500 stands for zero in the data rows.
Here are some points, one per row:
np.array([499, 428, 699, 397, 644, 341, 356, 522, 361, 687, 518, 472, 630, 348,
          208, 339, 522, 479, 529, 373, 497, 435, 485, 519, 576, 494, 475, 332,
          705, 581, 583, 669, 579, 458, 590, 757, 586, 569, 814, 475, 570, 257,
          307])
np.array([594, 638, 386, 551, 679, 456, 365, 551, 765, 566, 412, 818, 467, 760,
          528, 457, 474, 530, 999, 707, 178, 354, 369, 315, 593, 579, 681, 538,
          514, 564, 503, 568, 310, 696, 0, 399, 587, 486, 319, 718, 479, 549,
          483])
np.array([506, 301, 425, 511, 213, 502, 735, 497, 552, 574, 597, 559, 691, 710,
          397, 537, 507, 502, 428, 501, 679, 734, 561, 612, 538, 470, 661, 781,
          704, 639, 330, 361, 531, 551, 552, 520, 413, 540, 654, 626, 323, 683,
          618])
np.array([726, 757, 459, 423, 313, 549, 640, 417, 566, 631, 401, 693, 445, 512,
          672, 522, 448, 339, 355, 568, 380, 532, 732, 644, 665, 140, 283, 773,
          639, 610, 324, 394, 509, 435, 634, 506, 367, 803, 707, 420, 441, 756,
          582])
np.array([533, 469, 383, 375, 463, 706, 138, 460, 625, 472, 287, 300, 706, 315,
          324, 466, 278, 655, 501, 108, 570, 594, 511, 616, 458, 375, 324, 354,
          570, 340, 397, 631, 537, 836, 461, 461, 558, 553, 619, 374, 598, 427,
          454])
np.array([627, 576, 255, 464, 644, 421, 552, 485, 362, 456, 564, 523, 461, 596,
          305, 370, 512, 474, 321, 588, 587, 766, 754, 556, 472, 548, 416, 402,
          663, 446, 489, 538, 467, 494, 663, 541, 611, 390, 602, 516, 423, 688,
          589])
np.array([575, 560, 477, 522, 386, 438, 420, 729, 362, 403, 396, 461, 682, 430,
          580, 378, 436, 398, 403, 534, 707, 611, 555, 478, 432, 212, 443, 637,
          252, 475, 580, 440, 464, 458, 630, 486, 347, 490, 321, 390, 440, 333,
          383])
np.array([424, 506, 716, 407, 360, 764, 305, 410, 485, 548, 540, 435, 690, 327,
          373, 854, 239, 657, 204, 342, 533, 439, 695, 438, 293, 507, 418, 789,
          526, 368, 752, 689, 617, 472, 562, 406, 780, 508, 681, 479, 662, 718,
          751])
np.array([540, 643, 402, 700, 413, 431, 847, 402, 604, 466, 133, 791, 566, 766,
          476, 682, 495, 290, 409, 324, 577, 678, 417, 420, 562, 603, 605, 619,
          412, 456, 246, 551, 428, 343, 649, 552, 294, 620, 297, 625, 570, 617,
          758])
np.array([589, 338, 317, 608, 542, 721, 550, 613, 550, 653, 533, 336, 378, 660,
          712, 552, 559, 456, 551, 590, 598, 553, 585, 408, 329, 573, 522, 452,
          284, 576, 365, 784, 579, 288, 447, 0, 388, 298, 484, 491, 387, 502,
          381])
np.array([245, 363, 940, 582, 625, 281, 143, 571, 691, 466, 316, 454, 453, 445,
          414, 352, 687, 614, 705, 268, 267, 427, 265, 422, 483, 750, 373, 488,
          781, 523, 713, 228, 409, 646, 490, 630, 626, 486, 775, 586, 626, 521,
          576])
np.array([308, 310, 789, 326, 379, 263, 721, 608, 597, 738, 741, 541, 240, 472,
          442, 265, 424, 485, 497, 279, 407, 399, 516, 688, 685, 594, 699, 348,
          813, 404, 476, 549, 644, 662, 354, 478, 279, 707, 826, 648, 691, 429,
          380])
np.array([654, 369, 481, 447, 349, 361, 727, 398, 340, 659, 581, 879, 495, 630,
          239, 391, 442, 780, 310, 468, 642, 462, 358, 564, 309, 339, 478, 724,
          317, 404, 478, 622, 639, 507, 304, 753, 435, 321, 682, 565, 436, 274,
          498])
np.array([324, 534, 339, 359, 374, 662, 563, 618, 307, 536, 551, 374, 706, 207,
          589, 584, 635, 523, 547, 673, 295, 605, 166, 743, 451, 715, 330, 548,
          294, 326, 574, 664, 524, 499, 577, 486, 528, 475, 193, 414, 543, 475,
          413])
np.array([618, 390, 507, 422, 421, 796, 871, 548, 372, 536, 308, 336, 522, 262,
          422, 739, 611, 300, 185, 508, 474, 735, 742, 250, 390, 478, 454, 507,
          262, 339, 381, 533, 352, 565, 826, 643, 414, 838, 546, 433, 488, 755,
          675])
np.array([537, 758, 549, 551, 651, 650, 331, 647, 805, 440, 612, 418, 131, 659,
          404, 560, 767, 242, 590, 715, 554, 729, 706, 359, 729, 111, 461, 481,
          330, 656, 594, 490, 261, 477, 567, 212, 340, 535, 215, 364, 561, 552,
          656])
np.array([458, 650, 388, 251, 717, 589, 324, 272, 391, 544, 424, 240, 669, 445,
          271, 740, 319, 340, 405, 723, 621, 409, 497, 663, 710, 339, 546, 710,
          482, 657, 431, 403, 302, 436, 638, 335, 517, 795, 494, 346, 550, 349,
          491])
np.array([422, 576, 384, 455, 456, 428, 669, 514, 201, 496, 398, 381, 517, 449,
          860, 396, 570, 568, 494, 643, 556, 394, 641, 386, 525, 462, 451, 420,
          424, 447, 384, 463, 432, 101, 323, 643, 490, 451, 557, 376, 374, 503,
          487])
np.array([370, 524, 178, 429, 525, 448, 451, 392, 648, 348, 686, 420, 551, 792,
          925, 620, 424, 749, 580, 222, 551, 565, 544, 558, 567, 589, 751, 544,
          718, 554, 486, 521, 586, 593, 582, 652, 604, 537, 497, 401, 510, 320,
          301])
np.array([657, 573, 725, 517, 240, 457, 189, 528, 236, 405, 567, 463, 217, 576,
          470, 376, 533, 529, 705, 433, 505, 519, 656, 246, 326, 656, 537, 245,
          481, 618, 663, 529, 600, 845, 411, 399, 496, 236, 752, 759, 725, 680,
          453])
np.array([394, 430, 540, 713, 443, 338, 859, 676, 144, 159, 553, 494, 648, 543,
          554, 355, 474, 672, 433, 698, 309, 460, 165, 476, 440, 662, 650, 397,
          686, 601, 648, 282, 684, 542, 537, 372, 480, 49, 280, 421, 489, 326,
          386])
np.array([337, 353, 797, 395, 553, 565, 302, 387, 567, 358, 789, 587, 185, 307,
          487, 467, 715, 507, 721, 358, 476, 281, 405, 540, 566, 357, 202, 305,
          411, 446, 458, 596, 584, 792, 523, 689, 702, 622, 526, 562, 610, 524,
          404])
np.array([474, 365, 453, 807, 748, 584, 347, 576, 672, 620, 514, 592, 622, 471,
          770, 666, 816, 731, 719, 413, 405, 486, 627, 370, 690, 518, 454, 451,
          546, 482, 414, 335, 335, 260, 318, 418, 438, 329, 296, 473, 395, 521,
          665])
np.array([535, 438, 319, 631, 587, 416, 527, 574, 625, 437, 527, 631, 414, 514,
          580, 330, 464, 499, 494, 651, 527, 265, 570, 632, 596, 666, 817, 223,
          447, 414, 509, 576, 650, 318, 381, 426, 747, 683, 385, 699, 154, 148,
          318])
np.array([425, 428, 405, 489, 691, 482, 518, 284, 582, 457, 601, 550, 541, 603,
          544, 754, 460, 241, 477, 703, 430, 327, 299, 504, 605, 432, 629, 281,
          301, 685, 332, 406, 281, 48, 570, 840, 592, 476, 166, 559, 510, 704,
          638])
np.array([519, 317, 729, 472, 594, 386, 205, 325, 573, 449, 451, 329, 372, 364,
          207, 366, 286, 346, 643, 501, 612, 426, 373, 427, 292, 692, 320, 622,
          624, 447, 627, 315, 595, 679, 415, 510, 455, 484, 603, 460, 538, 438,
          288])
np.array([611, 907, 459, 698, 490, 466, 847, 497, 517, 397, 499, 426, 498, 335,
          745, 382, 403, 593, 293, 607, 563, 315, 306, 666, 218, 639, 520, 530,
          313, 443, 763, 363, 603, 499, 555, 384, 427, 222, 207, 321, 407, 449,
          562])
Along one direction, these points spread out more than along any other. Take the direction at right angles to it along which they spread out most. Then take the direction at right angles to both along which they spread out most. Go by this last direction. How many in every 100 of the points above lie lower along it than each point below? Answers are rounded to whole numbers. More than half of the points above lie lower than the first one.
np.array([575, 560, 477, 522, 386, 438, 420, 729, 362, 403, 396, 461, 682, 430,
          580, 378, 436, 398, 403, 534, 707, 611, 555, 478, 432, 212, 443, 637,
          252, 475, 580, 440, 464, 458, 630, 486, 347, 490, 321, 390, 440, 333,
          383]) 81
np.array([726, 757, 459, 423, 313, 549, 640, 417, 566, 631, 401, 693, 445, 512,
          672, 522, 448, 339, 355, 568, 380, 532, 732, 644, 665, 140, 283, 773,
          639, 610, 324, 394, 509, 435, 634, 506, 367, 803, 707, 420, 441, 756,
          582]) 26
np.array([540, 643, 402, 700, 413, 431, 847, 402, 604, 466, 133, 791, 566, 766,
          476, 682, 495, 290, 409, 324, 577, 678, 417, 420, 562, 603, 605, 619,
          412, 456, 246, 551, 428, 343, 649, 552, 294, 620, 297, 625, 570, 617,
          758]) 37
np.array([394, 430, 540, 713, 443, 338, 859, 676, 144, 159, 553, 494, 648, 543,
          554, 355, 474, 672, 433, 698, 309, 460, 165, 476, 440, 662, 650, 397,
          686, 601, 648, 282, 684, 542, 537, 372, 480, 49, 280, 421, 489, 326,
          386]) 96
np.array([589, 338, 317, 608, 542, 721, 550, 613, 550, 653, 533, 336, 378, 660,
          712, 552, 559, 456, 551, 590, 598, 553, 585, 408, 329, 573, 522, 452,
          284, 576, 365, 784, 579, 288, 447, 0, 388, 298, 484, 491, 387, 502,
          381]) 33
np.array([657, 573, 725, 517, 240, 457, 189, 528, 236, 405, 567, 463, 217, 576,
          470, 376, 533, 529, 705, 433, 505, 519, 656, 246, 326, 656, 537, 245,
          481, 618, 663, 529, 600, 845, 411, 399, 496, 236, 752, 759, 725, 680,
          453]) 30
np.array([535, 438, 319, 631, 587, 416, 527, 574, 625, 437, 527, 631, 414, 514,
          580, 330, 464, 499, 494, 651, 527, 265, 570, 632, 596, 666, 817, 223,
          447, 414, 509, 576, 650, 318, 381, 426, 747, 683, 385, 699, 154, 148,
          318]) 48
np.array([458, 650, 388, 251, 717, 589, 324, 272, 391, 544, 424, 240, 669, 445,
          271, 740, 319, 340, 405, 723, 621, 409, 497, 663, 710, 339, 546, 710,
          482, 657, 431, 403, 302, 436, 638, 335, 517, 795, 494, 346, 550, 349,
          491]) 22
np.array([506, 301, 425, 511, 213, 502, 735, 497, 552, 574, 597, 559, 691, 710,
          397, 537, 507, 502, 428, 501, 679, 734, 561, 612, 538, 470, 661, 781,
          704, 639, 330, 361, 531, 551, 552, 520, 413, 540, 654, 626, 323, 683,
          618]) 70
np.array([654, 369, 481, 447, 349, 361, 727, 398, 340, 659, 581, 879, 495, 630,
          239, 391, 442, 780, 310, 468, 642, 462, 358, 564, 309, 339, 478, 724,
          317, 404, 478, 622, 639, 507, 304, 753, 435, 321, 682, 565, 436, 274,
          498]) 89
np.array([370, 524, 178, 429, 525, 448, 451, 392, 648, 348, 686, 420, 551, 792,
          925, 620, 424, 749, 580, 222, 551, 565, 544, 558, 567, 589, 751, 544,
          718, 554, 486, 521, 586, 593, 582, 652, 604, 537, 497, 401, 510, 320,
          301]) 52
